Each path is a new rotation, seen through one point. The rows after it are directions, each followed by how far the rotation turns it, in degrees per step (0 if it stays put).
Each turn is a multiple of 5 degrees from 10 to 175, or 0.
Each row of a path follows its step; steps can be skipped.
Rotation 1:
step 1: [  6.0   0.5 -16.1   2.6 -12.7  15.3 -16.5   0.5   5.2   2.1  -4.0   7.4
  -3.0 -11.3 -10.0 -15.6 -12.4  -0.4  13.3  12.5   9.5  20.7   3.0  -7.8
 -11.6  21.0  -6.5  -9.4  10.0  21.5   2.0 -17.4 -10.7  19.4  19.0   8.7
  -9.3  -1.8 -22.1 -13.0   1.3  25.4 -10.6   8.9  -3.4  18.3]
step 2: [  3.0 -13.4  -3.1  -0.4   9.3 -21.0 -21.1   1.5 -11.4   1.0  20.0 -15.8
   5.1  -4.4  -6.5  28.6   1.5  -2.1   8.0   4.3   5.8  -2.2  -5.8   8.8
 -30.4   7.1   3.9   0.2  15.5  32.0   9.3  -5.7  -2.3  14.0   9.4   9.4
 -18.0  11.5  -9.9  -0.7 -14.8   1.6 -12.4  -9.0  11.4   6.1]
step 3: [ -5.4  -3.9  -1.7   5.8  22.5 -17.6   0.7  -8.7  -7.3  -0.9   8.7   0.7
   7.3  24.5 -23.8   4.9  -3.0 -15.0  -8.6 -29.6  10.9  -2.9 -19.1  -0.9
  -6.3  12.0  -8.6  -8.6   2.2  12.6 -10.4  -1.8  21.8  23.9  16.1  17.7
  15.1   9.1   8.0   9.6 -10.2  -7.8  12.3   2.2  -2.0  -1.2]
step 4: [ -2.4 -10.3 -10.9   0.9   2.3  17.9 -16.4  -9.4  12.4  -2.9  -9.0  16.5
   2.9  21.5   2.7 -24.2   7.1 -17.6   3.1  -4.5  19.3  -6.5 -13.7  -6.3
  -4.4   7.5  -1.1  11.1  -4.2   6.2 -13.9  -2.5  -7.4  31.5  10.8   6.0
  18.0 -12.2 -17.1  -5.7   8.2  -8.8  -8.7  25.1   9.8  12.5]
step 9: [-10.5 -15.6  -6.4   5.3  12.2  21.9 -17.2   3.9  21.2   6.4   1.2 -31.2
  -4.4 -16.8  12.8   4.7  -8.8  18.0 -19.2   3.7  17.2  11.5  -0.8  -9.0
 -15.0  -4.9  -9.9 -13.5  10.0  17.7  -7.6  -7.7  -8.3  24.8  -6.1   2.2
  -3.9   2.2   6.9   1.4  -0.6  16.3 -10.4  -1.1   9.2  -9.3]
step 11: [  0.7  12.0  -3.8  -0.3  -5.4   3.5  -4.1   2.9 -12.1  -1.8   2.6  11.6
 -17.0  -3.4  -3.5 -12.4   5.9  -3.9  18.2 -13.3   0.2  18.7  -9.2   3.0
 -10.1   4.4 -12.1  11.9  19.6  15.2   2.8 -20.9  18.5  30.2  12.6   0.4
  14.1  10.9 -11.4  16.8  10.4 -10.4   8.3   8.4 -29.2  15.9]
step 12: [-15.5 -23.1 -27.8   8.0   7.6  16.4 -29.7 -15.0  -1.3  -2.2  10.6   4.0
  -7.8  -0.3  12.4  16.3   5.0   3.0   4.9 -14.1  -8.5  18.7 -10.9  -8.2
  -4.9   5.0  -2.4   8.9  13.3  24.7   5.9 -11.3 -21.4  11.9   4.1   5.0
  -7.8   0.1   6.3   8.2  14.7 -11.0  -6.3   9.2   7.4  11.7]
step 13: [  3.7  -3.6 -19.2   9.4  17.4   7.0  -1.4 -10.4  -0.4  14.1  26.3  -8.0
  -3.4   6.5  -0.7  -7.6  -5.3 -21.0 -22.5  -7.2  13.1   6.4  -5.5   3.9
   2.1  -0.4  17.7 -16.3   1.3  31.0   0.4  -1.5  -8.4   5.5 -13.0  29.8
  -7.8  17.4  12.8  -2.0 -16.0  11.7   4.2   7.3   6.0   1.3]
step 15: [  1.9 -18.6  -8.7  -3.0   3.9   8.4 -22.9  18.3 -10.4 -18.1  -2.4  -5.1
  -5.0  12.2  -5.0   4.4  22.8 -10.6  19.2   7.9 -18.8  17.9   2.5   7.3
  -8.6  19.2  -9.1   0.1   6.5  -4.4  16.2   1.8 -13.6  19.9  20.7  19.3
  17.5   1.8 -10.6   4.7 -10.0 -16.1  -8.1   4.9   2.0   8.1]
[-7.5 -1.5  4.2 -1.9  0.1  3.2  0.6 -2.0  3.5 -1.9 -3.6  1.0  1.3 -2.9
 -1.8 -1.6 -5.2  4.5  1.6 -6.2  4.4  8.1 -3.7 -3.0 -0.2  2.7 -4.6 -6.7
 -6.5 -2.6 -2.8 -6.7  2.0 -0.3  5.3 -0.1 -0.2 -3.5 -1.0  3.5  6.4  3.4
  3.6 -3.5 -1.1 -0.8]	135
[ 3.2  0.6 -4.8  1.3 -1.0 -5.5 -0.6  5.1  4.4 -1.0  1.2  0.4 -3.1 -2.0
  2.3 -4.2 -3.8  3.3 -5.3  2.1 -4.2 -1.4 -1.0  0.3 -4.7  1.4  3.5 -7.6
 -7.4  4.7 -7.2 -2.0 -7.9  0.0 -4.2 -5.8  0.2  0.9 -1.5 -1.9 -1.3  0.6
  3.4 -2.7  0.6  7.2]	90
[-1.9  0.7 -6.8  2.4 -1.3 -1.8  2.6 -4.1  0.8  1.0  4.4  3.0 -5.8  3.9
 -0.7 11.5 -2.2  1.7  3.1 -5.3 -0.9 -4.3 -9.5  2.8  3.4 -2.3  3.2  5.8
 -2.5 -0.9 -3.0 -3.5 -4.1  1.1  3.2 -2.6  5.9  1.2  0.4  1.3 -0.4  3.3
  1.1 -1.7 -0.1 -4.0]	80
[ -3.0   1.6   0.3  -3.5   6.0  -1.5 -10.1  -1.6  -0.1  -1.0   0.4   6.1
   2.7  -0.6   0.2  -5.1   1.7  -2.5   1.7  -8.7   1.0  -4.8  -4.4  -0.2
  -2.0  -8.5   6.2  -0.1  -0.3   3.3   1.5   0.5   0.3  -4.0  -2.9   0.6
  -1.5   3.8  -0.4   0.2   6.8  -3.0   4.2   5.5  -2.5   1.1]	45
[-1.8  1.0 -0.2  2.9  0.6 -5.4  6.5 -1.0  1.2  0.9 -2.8 -7.0 -1.6 -5.9
 -2.7  2.7 -0.7 -0.8 -4.5 -4.3  8.3 -2.1  2.1  0.7 -4.7 -3.5  2.6 -1.4
  1.3  3.5  3.1 -5.0 -2.3 -6.9 -1.3  5.5 -3.2  4.9  1.5  2.5 -1.0 -1.6
 -2.3 -2.2  9.7 -3.3]	100
[ 1.6  0.3 -4.7  1.8 -4.6  0.0  5.7  3.3  1.5 -1.0 -1.0  7.3  1.5 -5.3
 10.1  0.2 -1.0  3.2  8.3 -1.4 -3.2  1.3  1.5  2.2  2.1 -0.6  3.2 -4.4
  4.3  1.9 -2.3  0.3  8.8  0.0  0.2  3.2  4.0  2.1  1.6  1.0  5.0 -1.5
 -3.0  1.9  6.9  2.6]	65
[  2.5   4.3   2.6  -4.1   3.9  -0.9   3.2   3.2   2.6   1.5   0.3   0.6
  -1.6   4.2  -2.8  -4.6   4.3   3.6  -0.3  -1.0  -4.6  -2.9  -4.8   7.1
  -5.5  -1.8   1.1   2.4  -1.3  -0.2   1.9   2.2   7.7   3.9   3.8   2.4
  -3.2  -2.4   3.0   6.1  -2.2  -1.4   4.0 -11.5   3.1   1.5]	95
Rotation 2:
step 0: [ -9.2  20.8  15.6  -9.5   7.8  -7.4  -9.2 -11.5   0.9 -10.3   2.8   1.4
  17.5  -5.2  -4.4  -3.8   9.1  -7.4  -2.4  12.0   8.2   1.5 -22.0 -14.1
   9.7  12.4  10.1  -3.1   7.4  27.4 -16.2  20.8   3.3   3.6  10.9 -16.5
 -19.2 -10.9   0.5   7.8  -6.5  -7.9   1.0  18.6   7.5  -9.4]
step 2: [ 13.4   5.0  -6.8  11.2   0.3  -2.4   9.9   9.1  -4.0 -13.1  12.5  14.6
  -6.8   4.6 -11.1   0.9  -9.3   3.2 -11.8   4.3   7.5  -0.5  -3.4   1.8
  -3.2  -2.7   7.7   8.1 -16.5 -29.0 -10.4 -29.5  18.0  -7.0   8.9  -6.4
  -5.6   0.2   7.0 -13.1 -11.7 -14.0   3.6 -16.8 -28.4   9.5]
step 4: [ -6.5   8.3  -6.0 -21.4   2.1   2.5   5.9 -16.6   8.3  11.6   2.7  -8.2
   1.3 -19.8   1.5  13.9  -8.3  -8.2   7.0 -14.9  10.7  14.7   1.4  15.5
  11.6  11.3  -1.9  -5.4 -22.4  -8.6  -0.2   7.5  -3.5  -7.3  -6.4   5.4
 -10.8  -9.2  10.8  36.8   9.5   4.8  -6.1  10.5  14.7 -12.1]
step 5: [ 10.2   2.1   5.5   1.9 -24.3  -4.8   2.8   6.8 -11.0   8.2  15.2  -8.9
  -0.1  12.7  -7.9 -21.4  -5.7 -12.1   8.6 -10.2 -24.4 -10.9  10.4 -10.9
   7.4   4.0  19.8  22.1  -4.5  -8.4  18.9   7.4  24.2  -3.4  10.2  18.3
   2.4  -1.2  -6.1  13.4   9.4   5.5   3.6  -0.7   5.7  -3.7]
step 7: [-13.5  14.5 -13.1  -3.9  16.4   0.9  -8.2   9.9   8.3   2.4  -6.0  -5.6
  12.5 -24.1   1.0  -7.8   2.7   5.2  21.9  15.1  13.8   8.8  -2.9 -12.3
   2.3  -5.9 -23.8  17.0  -7.0   8.3  -3.8 -12.1 -25.1   2.7  -1.3   4.4
  17.2  18.2 -16.1  -0.5  11.9   1.0   9.1  -5.0  -6.7   3.4]
step 8: [ -7.7  26.1   2.5  11.7  -8.2 -13.9 -10.5  14.3   5.3 -14.7  15.2  -2.1
  -5.4   1.8   7.0  13.4   7.0   6.2  -1.2  -9.0  -3.2   3.6 -16.9  -2.8
 -10.5  18.4  -8.5   8.1   5.9  18.2 -11.8  13.1   0.5  17.4  10.7  -0.1
 -18.7   8.4   4.3  21.5   1.1 -13.3  -8.9  -1.6  15.0 -20.1]
step 11: [  0.2  -3.3  -9.5   0.7   4.0  14.7  -9.9   8.5  -2.3  23.7  -9.4  17.5
  16.9   1.0   3.1 -13.8  10.9   3.9   7.7 -20.9  20.5   1.5  -1.0  13.1
   3.4  15.3  -0.7  -3.2  -1.8   6.4 -18.9   6.8   8.2  14.9   2.4 -10.5
  -7.7  15.1   9.9  -0.2   0.6 -13.3  28.6  -9.7 -12.7  14.7]
step 15: [-18.2  13.0  -5.3  -6.2  12.0   1.1  -9.2   5.9  31.2  19.3   4.0  21.6
  -3.9 -15.3  10.3  -2.6  -4.4 -11.6  17.4  10.5   8.5   4.2  -4.9  -6.5
 -10.2  10.2  10.2  17.8 -11.8  -2.4  14.6 -22.6  -4.7  18.6   1.8  -8.8
   7.9   0.4  -3.5 -10.0  10.3   6.5   1.9  -6.1   5.6   8.1]
step 16: [ -8.5 -11.1   2.8  -3.1  -6.2  -6.1  -4.5   0.2  -6.5  -3.2  18.1   1.6
   7.0   2.0   4.4  20.4   2.9  26.8  -9.5 -11.7   1.1  -1.9  -2.6 -13.0
  -6.8 -10.2  -3.0  16.7 -16.3  12.0   4.7  10.4  -7.1  20.9   4.1   4.2
   7.1  22.4  -5.9  11.7   6.5  -5.9 -16.4 -10.3  28.2 -19.0]
[-7.1  1.7 -2.5 -0.6 -8.3 -1.8  2.8 -8.2  8.4  3.0  0.6  0.9 -0.7 -2.1
 -4.9  0.6 -4.4  3.8 -2.7 -1.4 -2.5  8.8  3.9 -0.7  4.1 -0.9  1.2  1.0
  2.2  6.7 -3.0  5.1  2.7  1.4 -0.2  2.7 -3.2  2.3 -3.2 -1.7 -1.0 -3.7
 -0.3  0.0  0.6 -5.2]	90
[ 1.4  3.0  4.8  4.8  0.6 -3.5 -1.7 -0.9  2.0  1.1  1.0 -5.9  3.2 -0.2
  0.4 -3.1 -5.8  1.3 -1.4 -1.9  3.8 -1.9 -0.6  2.6  3.7  4.9 -5.8  1.3
 -7.0  2.9 -0.6 -2.6  0.3 -7.7 11.4  3.2 -3.9 -3.1 -2.9  0.5  6.6 -4.4
  1.4 -2.0  0.1  3.4]	10
[-0.7  3.7  2.9 -3.2  1.3  1.0  8.7 -1.1  4.0  0.1  1.9  5.0 -2.7  5.2
  3.5  3.6 -0.6  2.2  2.8 -7.6  2.8 -6.2  3.3  3.3 -1.5 -5.7  4.3 -6.2
 -4.2 -4.0 -2.1  1.2 -1.3  1.6  3.4 -1.4 -3.8  6.9 -2.4 -1.8  7.3  2.8
 -3.3 -0.8 -0.4 -0.8]	55
[ -1.2  -4.4   0.0   3.4  -4.4  -5.9   1.1  -3.6  -2.5   7.3   1.4  -1.1
  -0.1  -2.0   4.9   5.6   0.6  -3.0   3.0  -0.4  -2.4  -5.7  -1.1 -10.9
   1.3   5.0   6.7  -2.3  -1.0   0.8  -2.2  -2.3  -5.9  -1.5  -3.3   3.2
  -6.0  -2.1   0.2  -1.2   0.9  -0.1   1.4   3.6  -6.7   1.2]	80
[ 1.0 -0.9  1.6 -2.2 -3.3  1.6  4.1 -1.7  2.1 -3.0  5.8 -2.4  3.2  2.0
 -3.2  3.3  0.2  2.7 -3.5 -2.7 -3.6 -0.6 -3.8 -1.3  0.1  4.2  2.2 -1.4
 -5.6  1.2  7.3  1.2 -5.4  1.4  1.7 -9.9  7.9 -2.3 -7.2 -5.0 -5.6 -3.2
 -0.5  2.2 -0.6  5.4]	110
